D: 4 groups of rows, each row roughly a mix of its group's hidden directions:
D (144 x 10):
[[-36  13   3  -7  -5 -14  37  55   2  10]
 [ 18 -36 -12 -19 -22   1   5  55  19 -15]
 [ 14 -40  -6   4  50 -12   0  12  39   9]
 [ 54   9  -9  11 -26  16 -29 -13   2 -33]
 [ 12  19  -9   3 -41 -20  14  38 -38 -23]
 [ 28  13 -40  -7 -27 -16   0  49 -14  -3]
 [-44  19   4 -20 -12  -1  56   3  -2 -16]
 [  7  31  29  29 -27   7  40 -22   9 -26]
 [ 32 -12   5  43 -24 -14 -39 -22  14  15]
 [ -4 -51   4  32   6   1 -14  22  23  36]
 [  0 -12  -7   8 -60 -33   6 -18  29 -11]
 [  1  24  -7   7 -35 -27  42 -41  15   7]
 [ 27  10  14  -5  20   2 -45 -46   1 -25]
 [-35 -40  16 -27 -22  15   3 -14 -38  -7]
 [  2 -49   6  30  -1   1 -41  24  -2  24]
 [  0  13  -9 -29  19  36 -29 -34 -38   2]
 [-28  15 -25 -40  31   5   0  -4 -37  25]
 [-20  26 -26 -16 -10   3 -16  -3 -60  15]
 [  2  30  -1  -1  28  41  -2 -24 -43  23]
 [-11 -16  22 -21   9  25  15   8 -60  18]
 [ 13 -20  15  38  20 -30 -11  -5  23  46]
 [ 35   7  32  41  -6   5  29   9  30 -21]
 [ 27  43  -9  30 -30 -25   3   6 -16 -31]
 [  0  30   9 -25 -55   6 -24   8 -32   2]
 [ 29 -14  20 -18   6  32  -9 -28  -2 -51]
 [ 47  16  -4  27  15   4  13   8  47 -17]
 [ 15 -10  -1  38 -10 -16 -27 -13   1  57]
 [-19 -48  -1 -47   2  23  -2  27  10  -4]
 [  8  33 -20 -11 -37 -23 -26   0  40 -20]
 [-22 -53  -8 -12  35   0 -20  27  -9  18]
 [ -2  31  14  -3  21  10  19 -60  17 -18]
 [-20 -21   1 -18  -9  27  18  26 -41  40]
 [ 29 -45  17  32   3   0 -19   4  40 -10]
 [-19  14 -23  16 -36  12  17  -7 -56  -4]
 [-10  -3 -13 -53  31  -1 -38   7 -12  24]
 [  3  22  -7  41 -28 -38  -9 -31 -10  26]
 [ 10 -21  37   7  34  43  16  12  29  -8]
 [-30 -58 -10 -19   4   8 -11  31 -15  13]
 [ 12  48   3  29 -10 -35  17   6  35 -10]
 [-31  -6 -11 -40  -6  12   3  15 -56   4]
 [ 44   9  13  10  -3  12 -15  10  59  -1]
 [-16  51  -1 -27  -1  15  34  -9 -19 -28]
 [-14  22  -3 -14 -16 -20  64  14   7 -20]
 [-10 -42  27  24  23  36  -1  18  28  11]
 [ 50 -34  -2   1 -19 -11 -17  37  11  18]
 [ 31  -6  -1  42   4 -20  -1  22  50  10]
 [-30  14 -42   3   5 -11   0  12 -53  15]
 [-38   3 -30 -46   8  -9  -1  10 -36  17]
 [ 28  10  -4  27  -8 -27 -27 -36  37 -21]
 [ 28  21   1  27 -10 -15  16  39  43 -18]
 [-15 -24 -22  -4  29  12 -10  60 -16  -9]
 [-15  54  -8  16  15  24 -14 -19 -39  -4]
 [  1   4  27   4  28  60  29  14   8   2]
 [ -6 -23 -11  20 -21  -4 -21  62  -4  21]
 [ 28 -49  16  31   4  14 -29 -11  16  20]
 [-18  28 -37 -18   5 -31 -16  -7 -42  22]
 [ 16 -26 -20  -4   3   9 -28  62   6  10]
 [ 12 -42  21  45 -14  -4 -14  24  30   0]
 [ 15   3 -25 -21 -12 -55  26   3  32  -8]
 [ -9  34  21  30 -39   1  21 -18  19 -32]
 [  5 -26   8  12 -17  -8  21  42  50 -14]
 [ 19   8 -17  14  13 -14 -57 -13  33  23]
 [  3  61 -20  -4  -3 -39   8  -7  10 -19]
 [ -3 -26 -11 -40  16  39  -2 -32  34  -3]
 [ 35  19 -31  -1 -12 -55  -6  16  14 -11]
 [-31  26  -8 -20  -6  18   6 -17 -59   5]
 [ 20  25 -23  26 -36 -41  -2 -32   5   6]
 [ 36  -2  11  32   2   1 -33 -27  37 -24]
 [-16 -43  -9 -29  38   5 -10  24 -25  21]
 [ 13 -44  -9 -24  32 -11 -25  31  18  20]
 [ 17  11  30   6   5   3  28 -18  52 -33]
 [-11  43 -24 -14   7 -26 -16 -40   0 -31]
 [-38  27 -24 -11 -33   6  -6  -8 -45  -8]
 [ 12  47  12  40 -31 -30  15   0   0  -2]
 [-17 -44  15 -24  21  14   3 -39  32   9]
 [ 27  39   7  26  -1  22  11 -51   2  -7]
 [ 13  58 -21 -21 -11 -11  29  -8 -11 -26]
 [-12  54  -9 -20  11 -21 -18 -36 -15 -17]
 [ 13  -1  37  34  -3   8  31   6  41 -29]
 [  1  56  12  33  -6 -18  10 -38  -6   4]
 [-26 -63  17 -31   5  11  -4  -7 -13   3]
 [-27  12 -39  25 -15 -46   5  -6  28   4]
 [  2 -57  -4   2  18   3  -8  37  32 -14]
 [  7 -40 -19 -12 -10   6 -38  29   3  41]
 [ -2 -58  -6  27   5  18   0   3  41 -11]
 [-31   8 -26 -54   6 -15  17  13   3 -31]
 [-35 -32  17  -2  32  27  11  27   1 -34]
 [  8  20 -52 -25 -12   7 -15   8 -43  11]
 [  5  21  12  30   7  -9  23 -24  53 -27]
 [ 45  22  -6  14  15  15 -17 -47  15 -17]
 [-48  45  -2 -11  -1 -41  -1  -2  -5  -7]
 [-38 -22 -22 -15  24   6 -36   5 -34  22]
 [ 11  -3 -13  15  18  -7 -57 -11 -26  36]
 [ -3   6   5  19   0 -36  14  38  48 -23]
 [ 13   0 -28  44  13 -12 -39 -21  26  19]
 [-28   0  11 -46  26  17  23   1 -42   3]
 [ -5  24  48   7  -1  19   6 -48  -2 -24]
 [ 13 -19 -13  -1 -18 -42  -7   7  30 -49]
 [ 15  -4  42  51  14  15 -14 -23   9  20]
 [-12 -56  21 -15   0  20   4  28  27 -18]
 [  4   4  24  -2 -13  22 -22 -59 -31  -1]
 [ 15 -36  15  46  15  -8  -2   8  45   0]
 [ 23  18 -16  17 -18 -15  26  38  44 -18]
 [-13 -49 -21 -21   3 -13 -37   9 -26  24]
 [ -8  30  11 -12  17  18  61 -14  13 -20]
 [-14  52  -4  -6 -23  13  13 -31 -38  -6]
 [ 41   6  27  29 -40  -7   6   7  34 -11]
 [ 34  17  -5  20 -20 -40 -11 -10  21  42]
 [-13 -12 -25 -54   8  30 -16  -4 -31  14]
 [-40  24 -18  14 -35 -15  23 -24 -30  12]
 [ 12  33 -42 -11 -16 -31 -29 -20 -24 -11]
 [ 23  23 -29   6  -3 -25  19 -10  51 -24]
 [  5 -41  44   9   8  30   0  12  25 -28]
 [  9  21 -10  19   1 -39 -29 -37  30 -26]
 [-47  -8  -3 -31  25  -3  30   3 -10  37]
 [ 21 -11  12 -45  21  21 -20 -37 -27 -11]
 [ 11  32  17 -19  21  23  -7 -46 -29 -24]
 [  5  49  -9 -21   0  18  11 -23 -44  21]
 [-58 -23 -27  -1  22   6  -4   2 -33   0]
 [ 15  62  -8  28   7 -23   3  -3 -27  -4]
 [ 17   8  -2  21 -38 -12  20  43  38 -15]
 [ 15  53  15  15   2 -17 -16 -42  11 -17]
 [-21   2 -39 -27 -13   4  -7 -19 -51  19]
 [ 18 -47  11   5 -23  22  -2   4  -4  50]
 [  3 -50  14 -12  15   6 -31  33 -17  30]
 [ 20  -3 -33 -14 -13   0 -51 -15 -33  21]
 [  9 -34 -12  -2 -20  -5  13  49  43  -5]
 [ 22 -12  20 -10   4  62  29  11 -17   1]
 [ -7 -19   3 -11  45 -20   5 -49  15  25]
 [  2  25 -23 -18  -6  13 -33  17 -41 -39]
 [  7  -8 -18  25 -48 -21 -14  22  37 -21]
 [-17 -35 -20 -16  -2   7 -18  26 -51  22]
 [ -5 -25 -17   5 -32 -36 -48 -17  18   2]
 [-18  33 -32  22   8 -36  -8 -24  35  -9]
 [-14 -10  -4  27  -2  13 -51  -9 -35  34]
 [-30   3 -38 -47  -8 -35  -5 -17   5  -6]
 [-17 -34 -18 -17   2 -17 -37   8 -18  46]
 [ 24  20   2 -26  15  17 -31 -42 -36   7]
 [-17  27  38   1 -32  21  28 -12 -34 -15]
 [ -9  -8 -24  20   4 -49  -6  33  40   6]
 [-26  25  -1 -31 -18   5  36  23 -41  10]
 [ -5  15  10  45 -13 -19   3  19 -41  37]
 [-26  37 -14 -14 -26 -24  44   2 -14 -20]
 [-22  52   2  14   6 -11  35 -37   0 -11]]
one row of each group, then the others: which group is each in?
[-53  21  -6 -19 -22 -37  12   3 -12 -20]	B
[ 22   4  -4  42 -17 -18 -10  -5  56 -13]	K
[-52   9   5  14  32   7   2 -21 -42   1]	G
[ 27 -47  24  -5  -5  37  14   8  32   8]	X

[ -6  33   7  12 -14 -18  56 -26  22 -14]	X
[ 14 -61  24  19 -16 -11 -24   9  18  -6]	B
[-32  39   8 -45   0   0  22 -12   4 -30]	K
[ -4  43  20 -16 -20  14  41 -20 -26 -18]	K
[-50 -36  -2  -3  -9 -10  14  43   1  16]	B
[  7  41  33  -1   9  22  27 -38 -26   4]	K
[ -8  57 -21 -25  -2   1  20 -33 -17 -12]	K
[ 41 -31   4 -11  23  -5 -29  19  36  20]	G
[  6  10  -9 -19   7  -3 -42 -55 -26 -11]	B
[ 10  50 -37 -24 -17 -18   6 -17  20 -20]	K
[ 22   9 -21   4 -11 -24 -35 -56  -3 -13]	B
[ -1 -42  27 -15  25  37  15  11  34   2]	X
